Each row of X is roughly a mix of the hidden directions of one of several groups.
X (148 x 10):
[10 -36 13 -7 3 22 24 24 3 5]
[-20 25 10 -4 -10 -24 14 -7 -35 3]
[6 -23 22 9 0 11 42 7 9 -9]
[28 -17 5 23 20 -24 -24 1 10 6]
[5 17 -15 10 17 -25 4 14 35 17]
[14 -12 -1 -12 -11 29 -35 -1 -23 -7]
[24 -33 -2 7 -33 -6 12 1 -9 -13]
[-23 3 -9 -34 0 -7 -10 0 -24 -29]
[22 25 3 12 22 -14 4 9 5 35]
[-22 11 8 -10 -12 6 23 -33 -2 -26]
[-7 38 8 18 7 -3 10 -10 11 31]
[35 2 11 36 9 -3 11 -6 -11 -14]
[-26 27 5 25 13 9 -10 -10 13 -25]
[10 -30 -5 -24 9 1 -17 31 -17 5]
[-22 -1 14 6 -9 22 29 -7 29 18]
[4 -22 -32 7 -7 21 -20 15 -9 23]
[-14 -12 18 -4 -18 -12 -44 7 -9 -5]
[7 19 31 5 30 -4 18 -20 -15 -1]
[-13 -19 -3 -7 -19 8 -40 5 -15 -20]
[14 11 -16 19 14 2 -28 23 20 20]
[-16 11 -30 6 9 -7 28 -31 2 -11]
[-39 9 16 17 11 -24 3 -14 10 -13]
[13 -7 18 -1 1 -23 0 -5 -46 -9]
[-4 -6 3 -13 -26 15 -41 6 -3 -21]
[-22 -6 -6 -13 0 2 -41 -8 -20 -21]
[14 -26 -16 2 -31 4 -18 26 -3 12]
[11 -5 -4 16 -6 2 -40 26 -11 -19]
[7 36 9 21 30 0 12 -18 4 -8]
[-17 -14 -19 -11 -12 16 -38 17 11 7]
[17 15 3 4 15 -8 42 3 14 22]
[28 4 21 21 9 5 28 10 17 16]
[14 18 -36 -11 -8 1 -20 12 20 18]
[19 21 9 19 24 -15 25 -21 -6 -11]
[31 4 9 10 22 -8 19 16 16 25]
[6 -36 10 -25 -21 -3 -10 18 -17 6]
[12 1 -8 9 12 25 15 13 5 42]
[-20 -6 32 7 -11 -19 -17 13 -24 15]
[19 13 -18 2 4 7 25 -10 37 16]
[-15 -1 -25 -6 9 3 45 5 14 10]
[5 3 -2 11 -2 -2 39 -27 26 15]
[-8 -19 15 -11 -12 12 -2 3 -40 -24]
[-2 -21 -9 3 -23 1 -37 5 -14 -25]
[0 -25 4 -10 -23 19 -33 14 -13 -15]
[-28 14 3 2 -12 -22 -27 12 -28 0]
[2 -21 -21 -2 -31 17 -30 6 -2 -16]
[0 29 15 7 -2 -37 -22 -10 13 -8]
[-22 -29 25 -1 2 3 25 0 -5 26]
[25 18 -12 6 17 -10 20 18 14 28]
[-17 28 -5 -19 15 -18 22 -11 23 14]
[-13 8 -22 17 -12 -1 -34 0 31 -4]
[12 -38 -14 -12 -11 24 -14 14 -8 -14]
[30 -10 8 6 2 -25 -8 26 13 26]
[-26 24 -6 8 -6 -17 14 -11 21 29]
[10 -25 -7 0 -30 8 -18 31 -8 -13]
[-16 -12 8 -17 -13 -4 4 -17 6 -45]
[-35 12 15 28 -9 4 1 2 16 -23]
[-19 -22 14 -9 -18 30 16 0 -17 -21]
[-17 -4 -9 -17 -23 13 -21 -4 -29 -24]
[-1 -31 -4 0 -10 27 -22 22 -8 20]
[15 13 -11 1 29 -17 9 12 8 36]
[-24 16 -23 -4 -3 3 0 -25 -5 -36]
[-8 10 -39 -3 -17 2 25 7 25 -5]
[26 -21 -10 18 -33 4 -1 24 5 -1]
[-6 -14 8 9 -23 21 -32 -7 -5 -29]
[19 -25 -7 13 -36 12 14 8 14 -13]
[5 -17 -29 -10 -11 9 11 34 9 22]
[16 -14 9 -5 -35 22 10 -7 -10 -27]
[-1 -17 18 -13 1 16 1 0 -36 -31]
[28 9 15 13 14 -29 13 2 18 23]
[-21 -5 -13 -8 -24 5 -24 -20 -1 -32]
[-3 1 -15 21 3 3 -28 7 31 28]
[37 4 -18 16 20 3 9 9 8 26]
[-13 6 29 6 0 10 -44 1 -7 -12]
[41 4 -10 16 2 2 -26 14 6 17]
[-7 -14 -12 -11 7 -6 42 8 -8 28]
[-22 -38 -17 -9 -13 5 -2 4 -17 -21]
[3 0 -26 11 2 -1 12 4 34 34]
[10 -19 10 7 19 -4 25 -10 24 31]
[-24 -29 13 -4 -10 12 -19 -4 -25 -20]
[3 24 -9 -10 19 -13 19 -7 19 35]
[22 4 -6 1 20 3 15 11 26 35]
[21 -18 1 25 -20 4 30 -14 18 -5]
[-7 -32 5 -28 -1 3 10 4 -6 -35]
[21 4 18 14 20 -20 19 19 12 26]
[17 -2 -29 11 -15 4 -30 11 27 -1]
[14 -9 5 -2 10 38 7 16 19 -27]
[26 -18 15 2 -34 12 -13 -5 -10 -22]
[21 -29 -6 -12 -1 21 -21 30 -3 -1]
[-8 -12 -15 -5 -40 22 -1 -9 -10 -23]
[-22 -1 -13 -6 -30 -2 -24 -7 7 -32]
[28 35 -10 -13 21 -8 3 -7 20 -3]
[-2 -16 -12 -21 -10 35 20 -10 -23 -10]
[32 7 -28 6 13 8 4 16 21 20]
[26 -30 2 10 -1 28 24 14 6 -1]
[12 4 -8 0 6 -8 14 24 28 38]
[22 -8 -38 -16 7 11 -22 -1 -15 -10]
[-17 -3 28 -5 -18 -15 -23 -16 -6 -29]
[6 33 13 33 25 -8 2 -8 11 -4]
[-22 -19 2 8 -30 13 3 -16 3 -32]
[15 -9 -18 23 6 23 -37 5 12 0]
[30 -19 -24 -7 -5 9 -33 8 4 -11]
[39 -1 -28 0 25 5 7 8 0 16]
[19 -33 -10 8 -31 6 -8 18 -11 -12]
[-9 14 9 5 12 -23 -28 -12 -27 -23]
[16 0 12 -13 36 -6 12 17 1 31]
[12 -11 19 5 -16 5 -42 10 -22 5]
[20 2 -18 -5 -12 26 -37 1 16 7]
[-3 -33 -13 8 -7 35 23 9 -3 9]
[2 33 11 15 27 -24 16 -11 14 0]
[-6 -8 7 -17 -22 22 -29 -9 -17 -27]
[-9 -22 -9 -22 -32 -8 -24 14 -3 -15]
[39 -5 -22 -1 -5 9 -24 5 5 -22]
[16 26 6 11 24 -28 24 -9 12 6]
[14 9 4 5 -6 -39 16 -27 8 -19]
[13 6 -26 -3 30 -5 5 12 14 33]
[-11 4 3 -5 -27 22 38 -11 -8 -17]
[-28 -23 -4 -18 -21 8 -12 -7 -7 -30]
[-25 1 33 2 -8 -26 -12 -16 -7 -19]
[26 -24 -11 0 -7 -7 18 25 6 28]
[-44 1 28 -16 -10 3 7 0 -13 -2]
[20 2 -5 33 -13 -1 24 -11 29 9]
[4 -16 -3 2 -29 21 -2 -4 -16 -37]
[32 2 -4 6 19 2 21 3 33 17]
[-11 1 36 -5 -9 -21 16 -22 -19 -16]
[30 28 -1 27 10 -14 -6 3 2 23]
[6 -21 -9 -4 -18 34 -27 -6 -10 -19]
[9 -11 31 -15 -3 1 -17 29 -27 -9]
[-19 6 22 22 -13 8 -2 -17 -2 -37]
[-21 -16 -18 -10 -19 4 -30 -4 -20 -21]
[-13 -13 -24 -29 -14 5 22 -2 -20 -21]
[9 16 -24 19 32 -11 12 -25 -5 -4]
[4 42 -8 -10 25 -13 8 -20 -4 4]
[-9 -27 -28 3 1 29 24 7 -7 14]
[28 -32 -2 8 -9 5 11 22 -3 26]
[-21 -5 24 -4 -15 -10 32 -18 -13 -20]
[-18 39 1 4 17 -24 8 -14 10 15]
[15 -22 -1 -9 9 -4 -12 31 -4 36]
[-25 -11 0 -27 -25 11 21 -20 -6 -14]
[24 7 -7 -6 6 33 6 12 17 -31]
[16 11 -41 0 1 8 -30 -12 -11 -2]
[9 -10 -11 -19 -8 18 -39 12 -22 -7]
[-17 -14 -36 7 15 31 -7 7 6 9]
[-33 -1 2 -2 5 5 -42 18 0 -7]
[-20 -13 -30 -13 -18 24 1 5 19 -20]
[-32 -3 -20 -27 -26 2 3 -11 9 -15]
[13 34 -24 0 18 15 18 7 21 1]
[12 0 -18 28 26 -11 8 4 27 20]
[29 -14 24 26 12 -6 10 -1 -5 -27]
Here is one row of each group, with its name. Which group are the others in?
[1 -6 15 16 25 -3 20 4 34 24] => E
[38 -4 -15 29 9 11 -9 8 14 14] => P
[-16 21 23 -13 27 -9 -1 -30 -12 -5] => S
[-24 18 29 -2 -2 -25 16 -16 10 -18] => M

[10 -14 21 -4 14 13 27 26 4 27] => M
[15 19 1 13 13 -20 -12 12 17 37] => M
[-30 -23 -6 -5 -28 27 -14 10 1 -6] => E
[34 -19 -22 1 1 12 -27 11 8 15] => P
[12 15 -12 21 12 1 -7 -5 45 -7] => E
[-26 -9 14 -17 -2 15 -11 0 -34 -23] => E
[7 -3 6 -4 9 14 -2 51 9 15] => E
[26 -23 8 31 -19 14 -1 15 -12 12] => P
[34 -3 -13 15 19 -15 -5 22 -7 25] => M
[-8 25 20 15 23 -21 27 -13 7 6] => E
[33 -15 -9 23 8 -17 -23 2 21 6] => E
[3 -15 -11 -20 3 -4 -26 39 -16 6] => S
[-5 -21 4 -12 -19 4 -37 30 0 7] => S
[-3 -28 -17 -18 -15 22 -13 -4 -9 -30] => M
